The rows of A fall into 4 groups, and each row is roughly a mix of its group's hidden directions.
A:
[[ -2  12  25  30 -67  16  -1  -5 -33  13]
 [-57 -19  32  20 -19  -5 -31 -36 -10  -3]
 [ 33  25  23 -13  16  15   2  23 -61  24]
 [  9   7 -31 -36 -37   4 -14 -44 -41 -10]
 [-17  -4 -18 -14 -69   0 -32 -30  -2  11]
 [-39   6 -12 -12 -33 -10 -34 -39 -43 -12]
 [ 36  19 -37  11  36  11  19  47  23   6]
 [  4  22 -28  -2   3 -10  64  31  22  28]
 [-32   2  -3  17   5 -10 -31   5 -37 -62]
 [ 28  10 -42 -12  12   5  56  36   4  18]
 [-42  18  -7  30  21   3  11  17 -39 -48]
 [ -2  11  32 -45  34 -34  -1   8   1  46]
 [-44   5  23 -13   1  10   6 -42 -52  22]
 [-12  16  36  -1  -4 -27 -56 -24  10 -38]
 [-39 -22  14 -28 -27 -27  -5 -48 -28   9]
 [ 43  37 -24 -33 -45  10  -8   4 -24  -1]
 [ 43  22  -3 -57  22 -14   4  24  25  13]
 [ 58  22 -23 -25   0  24  -6  -4 -45  -4]
 [ 51  -7   3  -4   0  17 -52  18 -27 -31]
 [-51 -19  25  41  31 -19  11   1  31   3]
 [-42 -20 -17  23  30 -45  35   0  13  22]
 [ 59  15   6 -34 -23  33 -28  -6 -21   1]
 [ -1  -1  15 -12  67 -32  13  22  31  13]
 [ 22   8 -22 -31  37 -14  42  23  12  41]
 [ 32   2  -1 -30 -35  15 -57 -12 -12 -27]
 [-22 -10  66  13  10  -1 -30  22  23  22]
 [-40  23 -12  -2  22  -5 -31 -17 -37 -47]
 [  4  21 -10 -22 -46   4 -43  22  35 -31]
 [-36 -22  36  -1  44 -30  10   5   2  41]
 [-57 -26   0   6 -13  -6 -40 -37 -12  22]
 [ 52  -2  11 -41 -26  21 -25 -11  19  31]
 [ -6  56  -1  -3 -20  -7  42   9 -27  37]
 [-39   9 -32  16 -45 -12 -41 -25  -4 -18]
 [-16  29 -39 -16 -30  15 -30 -11 -37 -36]
 [ 21  31 -12 -24 -33  30 -53  27  -2   4]
 [ 10  -6 -21   5  24 -13  70   1  17  35]
 [-45 -22  27  53  13  -6  -4   5 -36  10]
 [-50 -39  41  31  14  -6  -4 -20  12  15]
 [ 27 -30   3 -33 -19 -40  15 -30  -5  43]
 [ 19  35 -22  -1 -22  -2  44  -6   6  56]
 [  7   0 -11  -4  -7 -11  30  47   7  64]
 [ 27 -13  -3 -37  37 -24  23  23  45  20]
 [-51 -36  29  26  30 -17   5 -18  19  19]
 [ 68  19  -3  23  -9  28 -10  28   4 -19]
 [ 28   6  -4  25 -71  18 -12  -3   9  26]
 [-16 -37  16  26  61 -17  26   5  13  16]
 [-55 -31  27  12  30  -2   8 -40  -9  12]
 [ 43  46   8 -18   3  17  -1  34 -43   9]
 [ 21  -1  14  20  34   4  28  52  44   4]
 [-14 -22  32 -17 -40 -23 -23 -47 -25  14]
 [ 40  11 -48   6   4  25  42  33 -11   0]
 [ 34  11 -18 -11 -29   3 -38  36  35 -33]
 [-11 -52  13  12  30 -25  30  32  17  30]
 [-50  16  14 -12  19   0 -20 -21 -47 -33]
 [ 46   7  -6  -4 -17  16 -53  24 -20 -35]
 [-52 -38  24  28  23 -24   1 -23  21  12]
 [  2  34 -15 -12  47  14  30  38 -29  24]
 [ 43  24   3 -31 -37  23 -26  25 -27 -21]
 [ 12  22  20 -25   2  26 -21  11 -69   9]
 [ 28  24  -9 -18 -67  22 -15 -12   7  22]
 [-15 -53  26  37  42 -15   7  23   6  -6]
 [ 29  15  -5  -6  32   4  38  41 -28  40]
 [-42  11 -42  17 -35   3 -30 -32   1 -25]
 [-24 -27  34  11  -9 -17   1   8  65  22]
 [-37  -8  24  43 -27  13 -31 -23 -28 -26]
 [  5 -10   9  -7 -26   2 -66  -4  27 -41]
 [ 17 -25  -6  17  49  -7  37  38  32  11]
 [ 22  53  -8 -28 -26  10 -15   3 -50   8]
 [  0 -10 -35  36  37   9  42  23 -35  -2]
 [  5 -57  29  35  19 -15  27  28  15  -3]
 [ 16  11   9 -32  56 -41   4  30  22   4]
 [ 46  32  -6 -47 -28  28  -3   0  22  17]
 [ 28   2 -12   3  24   9   5  37  33  60]
 [ 22   0  26   8  42 -14  45  12  -4  47]
 [  9  32   9  10 -18  27 -36  18 -38 -48]
 [ 43  22  24 -14  29  48 -22  28   0  13]
 [ -8 -43 -31 -20 -41 -22 -20   6  35  27]
 [-32  21 -19 -34  40 -25  39 -18 -13  20]
 [-21  44   6 -23 -20  18 -33   1 -49 -25]
 [-24 -19   5  23  54 -18  38   3  23  31]
 [ 52  35 -32 -25 -27  16  -5  18 -17 -22]
 [-62  10 -18   1 -17   1 -24 -30 -31 -26]
 [ -2  10   2  36  31   7  10  57  44  -7]
 [ 11   1 -38 -50 -43 -17   1 -29 -26  -2]
 [-50 -35  30  33  33  -7 -15  -9  22 -11]
 [-16  -1  -3 -27  11 -34  23 -27   8  64]
 [ -6 -23  20  29  49 -15  40 -31   5 -25]
 [-42 -44  21  34 -14 -12 -12 -41 -11 -12]
 [ 44 -17 -19  -5  32  25 -10  50 -22 -19]
 [ 19 -27 -18 -26  -3 -26  34 -14  40  45]
 [ 41  -1  -5   6 -23   5  32  20  31  55]
 [ 18   1  14  -1 -18  14 -69   1 -24 -36]
 [-45 -27   5  -7 -41 -12 -36 -17 -25 -28]
 [-16   8 -49 -41   0 -12   6 -34 -43   9]
 [ 21  34   6 -43 -26  17  -4  -7 -52  20]
 [ 40  24 -13 -59  18  -7  12  16  27  21]
 [-40  26 -39  -9 -20  10 -31 -17 -35 -30]
 [-18  -1  -1   7 -44   5 -39 -53 -27 -14]
 [-49  -8  12  24  28 -17  46  -2  26  26]
 [-33  21  22 -10  -9  19 -43  -5 -48 -32]
 [-28 -21   4  27  48 -16  35  -4  33  29]
 [-37  -6  -9  18 -42  -5 -20 -51 -19 -27]
 [ 55  36  -5 -40 -13  26  -1  24  17  -4]
 [ -6  -7  41   2  60  -9  26  28 -18  22]
 [-39 -34  11  21  15 -44  35 -27   4  18]
 [-45 -42   6   2  48 -19  -9 -31   8   0]
 [ 49  30  -5 -36 -22  19 -13  34 -26 -14]
 [-35 -10 -16  -7  45 -30  30 -15  29  34]
 [ -9 -10  32  50 -25   8 -34 -27   1 -38]
 [ 44 -19  56   8  19   8  16  21  26  20]
 [ 20  31  12  12 -41  36 -31  -2 -37 -27]
 [ 57   3 -15   6  21  -3  40  10  45  -5]
 [ 20  49 -21   4 -13  30   5  12 -57   3]
 [ 39  34 -15  -6  -9  35 -14  21 -36 -40]
 [-29  27 -26 -49  32 -14  17 -14  -6  37]
 [ 51  22 -19 -28 -41  12 -30   0 -22 -16]
 [ -3 -35  24  26 -46  12 -39 -21   0 -31]
 [ 31  30  -9 -31  48 -23  24  20  16  27]
 [-19  -3 -18  44  -2 -12 -11  35  46 -37]
 [ 10   3 -23   0 -67  29 -16 -11 -30 -22]
 [ 27 -43  36 -32  49  11  -9   1   1  19]
 [-32 -25  29  41  12 -15 -38 -12  30 -25]
 [-47 -33  39  21  34 -15   5  -8  11  27]
 [-21  22 -33 -50 -24  -3 -16 -32   3  36]
 [-59 -11 -14  23  31 -34  36   2  -1  -4]
 [ 18  38 -14 -18 -52  11 -34  -4 -34 -17]
 [-47  -7  -4  53  41   1   8   8 -15 -23]
 [-32 -41  25  -2 -20   3 -53   3 -15 -31]]

In each list below, one row fits none of the groups, and each other row fits one group, some only roughly. Which row is it?
    z_784: [ 31  33 -39 -48 -26 -22   6 -14  -9  16]
    z_201: [-13  11 -62 -28 -42   0  -3 -21 -13 -21]
    z_701: [ 39  21 -33 -46 -42  13   1 -17 -16  -1]
    z_953: [ 39 -43 -11 -21  38   0  26   6  38  11]
    z_958: [-18 -11  10  36  17   4  34  22  46  43]
    z_973: [-16 -29  12  30  -5 -27  27   8  62  13]
    z_182: [-12  17  -2 -11 -67  19 -39 -21 -15  12]
    z_106: [  4  -3   0  -2 -21  28 -69 -14   2 -38]
    z_972: [ 25  22 -27 -36  28  -1  35   5  19  46]
    z_469: [-55  -6   4  -7  33 -30  27  15 -40  -7]
    z_576: [  3  28  -7  34  13  39 -13  19 -34 -49]
    z_354: [-18 -53  36  18  31   3  20  17  29  22]
    z_949: [-56  14   4 -28  12   1 -23 -36 -34  20]

z_958
    z_133: [-31 -66  10  23  -1  -2  27  -3  20  25]
    z_192: [ 26  -4 -27  -4   3 -20  52   5  52  19]
    z_310: [-35  21  38  38  28   6 -31  23  19 -21]
    z_771: [-17  13 -26  38 -15  11 -27  -2 -50 -40]
    z_762: [ 41  28   3   3   4  18 -20  49 -33 -32]
    z_763: [ 50  27 -13 -46 -18   4  27  11  -3  31]
    z_148: [ 36  19 -19 -30   3  24  16  17 -59  13]
    z_889: [-41   2  -7  11 -18 -17 -15 -35 -56 -26]
    z_403: [-2  2  1 35 57  9 41 23 28  9]
    z_247: [-50  15  12 -26 -43   3 -29 -38   3  -6]
    z_226: [-50 -32  36   9 -10   8 -26 -34 -27  -2]

z_310
    z_864: [ 38  40 -16 -32 -32  17 -12   8 -43  -1]
    z_904: [-57 -20   9  21  -6 -18   5 -52  22  -1]
    z_969: [ 17  18 -51 -31 -51  10   1 -16   2 -23]
    z_69: [ 15  28  -7 -31 -25  16 -35  12 -23 -54]
    z_303: [-54   1  -6  -5   3 -33 -17 -53  24   0]
    z_454: [-38 -21  -8  20  20 -40  53  -2  21   9]
    z_589: [-41 -14 -35  17 -25 -31  34 -20  32  -8]
    z_502: [-27  -3  42 -24 -25   5 -43 -45 -10   2]
    z_837: [  9   1  48  40  45 -15  22  17   2 -25]
    z_537: [ 35  17 -40 -34   7  -7  30 -17  41  20]
    z_882: [ 56  20 -25 -51   1  -6  12  21  16   4]
    z_25: [-51 -18  17  48  12  20 -10  10 -23 -30]

z_837
    z_159: [ 50  20 -40 -13 -31  24  19  22 -23  -9]
    z_584: [ 19 -44  -1   5  50   0  19  26  43   3]
    z_681: [ 56   1 -10  -6 -33  29 -38  21  -9 -22]
    z_600: [-55 -12   8  51   4  -2 -18 -29  -5 -27]
    z_810: [ -8 -54  20   6   4 -11  29 -12  42  37]
    z_532: [  6  -3 -33 -40 -45   3 -27 -30  30  19]
    z_31: [ 40 -29 -12  11 -17  -8   1  43  51  17]
    z_886: [ -5  21   3  10 -17  13 -34 -17 -35 -64]
    z_786: [  4  19 -16 -23  37 -11  39  20 -15  53]
    z_196: [38 -5  4 -8 21 13 19 34 58 26]

z_681
    z_696: [ 22   6 -11 -32  42   4  38  34  29  28]
    z_586: [-35 -34  50  24  -1   9 -16 -24 -35   3]
    z_814: [-17   5  -7 -18  51 -29  31  -4  14  49]
    z_963: [ 29  22 -19 -39  19  22  -2  -2 -60  -1]
    z_136: [-42 -33  12   3   3 -31  12  -8  52  29]
    z_767: [-46 -42  43  17  -3  -3 -14 -29 -25   3]
    z_223: [ 22 -45 -13  24  -6 -15  27  10  46  34]
    z_199: [26 -6  8 23 27  3 40 16 28 54]
    z_53: [-10 -44 -11 -23  54 -21  20   1   9  34]
    z_492: [-40 -21  28  29  19 -18 -13   3  55 -12]
    z_704: [ -6  27  27 -23   0  19  -2  -2 -70  22]
    z_718: [ 41  14  -8 -53 -39 -16  -5 -16   7  28]

z_53
    z_205: [-24  64 -25 -24 -14  19 -23  10  -2 -26]
    z_863: [ 21  50  20 -32 -29  12 -24  30 -29   8]
    z_555: [  6  51  -1 -44 -47  10   5  -2 -22  20]
    z_332: [ 32 -36 -15  -6 -15 -10  10  38  49  28]
    z_692: [ 18  24 -31   2 -49  33 -42  -6  18 -13]
    z_981: [-25  34  -4  16 -52   5 -38 -13 -29 -22]
    z_878: [-10 -21 -32  37  27 -18  46   8  39  -3]
    z_243: [ 28  -1   3  -1 -27  -9 -50  10  48 -34]
    z_260: [ 35 -26   9  14  55  -6  35  23  12  23]
    z_453: [ 57  31 -29   1   2  -3  29  29  30 -13]
    z_887: [27  9  1  3 -8 -1 55 19  8 58]

z_205
    z_627: [-19  -9  -4  27   2  15 -62 -13  -8 -47]
    z_167: [ 11  52 -10 -28 -30  14 -18  17 -24 -42]
    z_698: [ 30  47 -13 -12 -33  15  -6  49  -5  23]
    z_450: [  0 -60  29   8   5   1  21  -1  43  30]
    z_119: [-40  34 -25  18  -7  26 -25 -13 -24 -43]
    z_852: [-31 -32  33  39  37 -18  18 -19  23  17]
    z_622: [ -8  18 -18 -40 -49   4 -48 -17 -17 -12]
    z_751: [ -5   8  -8 -12  54 -23  55  22  -2  20]
    z_811: [ 25  23  -9 -34 -46  27 -45  -8 -11 -16]
    z_994: [-38  48 -40 -15 -36  12  -7 -11 -21  -5]
    z_741: [-52 -16  27  41  41   5  -7   8 -21 -10]

z_994
    z_220: [  1  14  35   3  -4  13 -49   0 -59 -11]
    z_398: [-31  -6 -22 -11  -4  -2 -38 -35 -56 -18]
    z_211: [ 12   9   6  20 -28   6  -8   5 -53 -58]
    z_570: [ 15   3 -30  -4  12 -18  61   9  41  23]
    z_339: [-16 -33  31 -18 -23 -32 -22 -40   4  37]
    z_74: [  2   9 -10 -44  12  -1 -10 -14 -71  12]
    z_116: [ 53  28  -7  -6  -3  26 -26  18 -46 -15]
    z_67: [ 54   8 -27 -25 -19  25 -20   3 -40 -20]
    z_129: [-39  12 -32 -21  -8  -9   3 -31 -54 -24]
    z_271: [-10  46 -19 -58  10 -16  -2  -7  -6  36]
    z_264: [ 29  31 -14   5  15  22   3  65   5 -27]
    z_727: [-42 -13  35  57  29  -2  15  -2  -9 -15]

z_398
    z_370: [-54 -11  -8   6  22 -13 -30 -31 -25 -38]
    z_296: [-21 -41   2  51  44 -13   7  -3  24 -16]
    z_406: [-47 -17  -1  -4  27 -37  33  14  35  23]
    z_829: [ 26  -8  29   2  42 -27  39  16  37  21]
    z_552: [-45  27  16   3  12   5  -9 -45 -46 -17]
    z_348: [-40  33 -23   4  57  -8 -12  -1 -28 -15]
    z_711: [ 25  40 -24 -35  23  -8  24  25 -20  39]
    z_330: [-24 -46  22  29  33 -17  30 -17  10  31]
    z_933: [-16 -11  -7 -37 -17   0 -15 -25  19  66]
    z_776: [  6 -49  15  53  12   4  17  12  35 -18]

z_829
    z_639: [ 24  26 -29  13 -24 -21  52  17  26  27]
    z_372: [-42  -7  -2  14 -27 -23 -25 -60  14  -9]
    z_329: [ 34  31 -19 -37  17   4  21   9  30  46]
    z_286: [-53   7 -19  -1  15  -8 -43 -33 -25 -25]
    z_124: [ 13  12 -28 -33  32 -33  33  -6  30  36]
    z_420: [ 46  18 -43 -11 -20 -16  44  -5  18  16]
    z_38: [ 35   9   9   1 -38  31 -42 -26 -29 -24]
    z_716: [ 55   8 -28 -16   3   3  18  46  34  -1]
    z_314: [  9  13  -9 -18  36 -15  51  29  42  17]
    z_250: [ 37  34 -36 -35 -36  19  -5  21 -21  -8]
    z_588: [-38 -10  19  44  21 -14  24 -21 -44 -17]

z_314
